(in the rows, 128 means zero)
Rows swapped in pairs by one turn or mirror: which row each one swaps with:
The rows were stretched afterwards, more along some directions than others.
Z768: [129 121 148 109 158 144 118 106 114 144 126  82 131 100 142 140 115 155
 126 149 122 167 115 115 150 107]
Z722: [120 127 127  96 154 151 102 101 115 150 112 105 126 130 115 135 117 141
 138 126 122 137 131 123 131  95]
Z178: [128 130 146  97 151 126 117  93 127 104 140 100 115 119 144 117 103 141
 123 113 121 134 167 131 143 131]
Z220: [131 119 135  72 148 127 120  93 120 149 127  56 127 112 140 144 123 129
 108 133 140 152 169 101 150 104]
Z2: [129 127 130  69 164 144 122  88 120 148 131  56 119 116 136 137 128 129
 121 127 135 157 174 107 148 104]
Z810: [132 136 143  95 154 117 109  95 130 111 139  98 120 121 147 117 112 139
 116 109 118 130 166 124 136 131]
Z652: [104 124 141 118 121 120 124 132 124 151 114  92 151 135 133 139  98 135
 116 159 121 140 124 130 147 111]
Z729: [129 125 146 101 160 140 117 107 114 149 125  71 126 101 144 148 122 155
 131 151 126 174 117 107 149 103]
Z610: [141 138 131 102 156 121 127 136 133 142 120  68 133 113 129 140 116 175
 139 154 119 172 140 109 145  90]
Z942: [130 133 140  98 162 141 119 101 108 135 125  70 131 106 154 143 133 153
 132 139 135 168 113 105 146 108]
Z870: [111 122 138 118 126 126 136 124 117 144 105  86 155 125 144 157 133 145
 125 159 126 142 125 112 132 109]
Z840: [137 134 136 112 137 128 111 108 122 134 126  78 138 127 138 137 149 124
 120 117 139 160 168 123 152 133]
Z344: [129 125 133 104 141 140 112 106 112 138 120  79 146 117 166 164 126 133
 124 123 130 152 135 100 143 120]
Z279: [146 125 148  86 161 126 101 128 113 147 144  94 117 120 153 131 128 131
 108 116 115 159 165 102 143  99]
Z852: [125 118 156  93 137 122 123 123 140 119 138  81 126 113 162 133 113 182
 125 137 122 165 149 123 148 126]
Z824: [130 119 142  86 136 155 118 117 134 149 128  94 144 119 125 131 130 150
 112 138 149 145 116 131 135 111]
Z769: [150 131 149  87 157 121 103 119 115 133 151  92 117 125 154 137 126 127
 105 107 114 159 171 108 147 112]
Z30: [130 121 142 101 153 144 126 103 113 144 125  78 132 100 139 143 115 160
 126 147 127 165 112 111 144 109]
Z800: [120 113 125  92 155 147 114  93 121 144 110 106 128 127 118 145 125 150
 140 131 125 134 141 122 130 103]
Z894: [124 116 133 119 138 156 114 110 116 137 116  81 144 113 161 158 128 125
 131 116 125 144 136 105 137 113]
Z426: [132 132 134 104 156 124 128 141 133 148 118  78 131 113 129 138  98 171
 133 160 116 172 139 106 153  83]
Z342: [137 144 134  98 160 124 123 130 128 139 121  79 133 110 132 142 116 179
 145 148 115 169 142 106 152  93]
Z747: [127 123 154  90 134 120 118 130 133 127 139  91 128 117 154 135 100 176
 115 127 119 160 151 118 146 121]
Z601: [124 113 144  86 148 163 119 116 140 142 124  89 130 118 138 130 128 146
 115 144 147 143 112 132 134 107]
Z991: [136 103 130 125 156 157 113 121 137 171 107 118 133 104 132 141 122 159
 132 135 114 143 134 109 124 119]
Z818: [126 134 149 100 125 141 132 134 148 125 132  77 134 131 125 138 101 138
 135 147 119 145 145 118 146 101]
Z458: [133 103 132 104 139 133 114 118 117 153 147  94 131 114 159 144 142 132
 153 113 131 139 148 104 122  95]
Z396: [107 118 139 117 125 112 121 136 147 154 120  82 142 109 154 123 109 136
 128 142 124 121 137 112 122 100]
Z146: [125 106 133 108 141 138 115 132 121 162 134  87 136 115 153 142 136 129
 156 117 125 133 142  99 117  79]
Z829: [123 126 129  92 152 147 104 104 117 150 115 104 120 127 129 135 134 154
 136 134 119 125 134 120 120 109]
Z590: [117 122 146 114 116 117 131 129 124 137 111  91 148 129 144 156 127 141
 119 159 130 138 122 120 136 117]
Z372: [131 143 137 109 144 116 110 131 132 138 144  55 130 119 149 131 132 136
 142 127 123 147 153 110 114  92]
Z119: [135 121 148  84 140 154 112 113 135 143 131  97 140 123 131 141 138 148
 118 135 150 149 122 129 136 116]
Z981: [117 126 127  97 161 157 110 100 117 149 108 101 127 129 117 134 124 141
 127 133 117 137 139 123 128  95]
Z152: [142 119 123  99 174 151  99 105 123 135 116  85 127 111 150 142 155 141
 112 115 133 148 155 133 134 112]
Z124: [133 152 138 107 152 124  98 134 139 143 139  63 129 120 146 122 129 139
 137 128 116 154 145 104 119  92]
Z445: [127 116 149  90 138 160 117 126 134 150 122  95 138 120 123 134 133 151
 120 139 146 140 118 128 131 109]
Z163: [135 107 133 105 144 142 115 120 118 157 141  92 127 115 154 147 146 131
 160 114 128 130 147  98 109  86]
Z28: [139 116 131 109 159 133 143 114 136 157 124  99 156 112 142 156 113 152
 123 149 129 144 139 111 127 120]
Z489: [121 128 159  98 127 117 113 134 134 121 140  82 130 116 159 132 109 178
 127 139 123 170 145 124 154 126]
Z83: [141 143 130 110 159 123 123 137 127 145 119  84 139 110 129 143 122 177
 147 148 118 167 139 105 147  95]
Z57: [117 130 138 116 125 111 125 127 125 140 111  92 156 136 132 156 118 127
 115 153 124 141 131 112 140 112]
Z158: [129 118 144  87 145 158 124 111 135 143 130  93 135 115 130 132 128 140
 117 138 148 140 119 133 132 108]
Z551: [142 137 142  90 132 142 130 115 132 115 137  78 126 134 131 143 127 146
 147 131 131 146 155 105 135 106]
Z14: [142 124 147  88 160 123 104 122 116 129 145  92 116 125 150 133 124 127
 108 111 113 153 169 114 147 104]
Z420: [139 125 148  89 155 118 104 128 115 137 145  94 120 125 147 133 114 125
 101 117 116 163 169 115 156 101]
Z884: [127 127 149 108 156 142 124 113 109 144 122  75 130 104 137 145 117 155
 133 147 124 165 117 107 147 106]
Z466: [130 120 148  86 137 160 107 117 132 152 126  94 137 116 132 131 143 148
 119 135 146 142 119 122 132 106]
Z223: [146 109 126 104 159 135 132  94 131 152 129 108 156 115 130 154 108 148
 126 130 138 134 144 116 125 117]
Z225: [111 130 140 120 127 113 118 147 144 155 117  85 141 108 153 123 116 135
 128 146 124 121 133 104 119  97]
Z74: [134 142 135  97 157 119 126 138 135 140 125  62 127 115 135 132 118 172
 135 151 118 172 146 107 152  90]
Z946: [132 102 137 103 147 143 117 119 119 159 144  87 127 114 154 139 138 129
 154 118 129 140 152 105 119  86]
Z680: [132 147 143 110 148 128  94 138 141 139 141  74 122 118 144 122 125 147
 139 135 114 149 142 115 118  99]
Z258: [129 102 132 104 145 139 115 127 126 167 139  84 129 111 153 141 136 134
 151 119 129 139 148 107 118  83]
Z584: [143 122 142  88 159 123  94 125 120 142 150 103 116 124 147 128 118 121
 102 111 114 155 165 115 148 103]
Z408: [127 128 152  97 125 149 130 130 145 123 131  81 124 131 121 136  99 139
 133 143 117 146 151 119 151 107]
Z863: [135 113 120  90 172 151 103  97 129 138 122  80 127 117 146 143 142 135
 118 125 142 146 152 141 133 110]
Z662: [128 129 144  97 153 141 127 107 112 145 124  79 133  99 146 144 119 153
 125 144 131 163 113 106 148 106]
Z929: [140 107 133 120 162 162 109 115 140 161 107 118 118 104 134 139 126 157
 131 132 107 137 137 110 118 123]
Z736: [133 132 145  98 136 145 134 127 144 125 135  82 128 131 129 136 104 155
 143 136 117 146 143 110 140 105]
Z296: [144 131 137 103 146 136 107  99 120 130 130  77 124 125 137 136 153 124
 116 116 134 158 175 119 147 135]
Z269: [137 132 146  92 124 145 132 124 139 124 131  81 133 132 124 142 106 153
 140 134 124 150 145 109 142 108]

Z929 is swapped with Z840
Z991 is swapped with Z296
Z2 is swapped with Z28

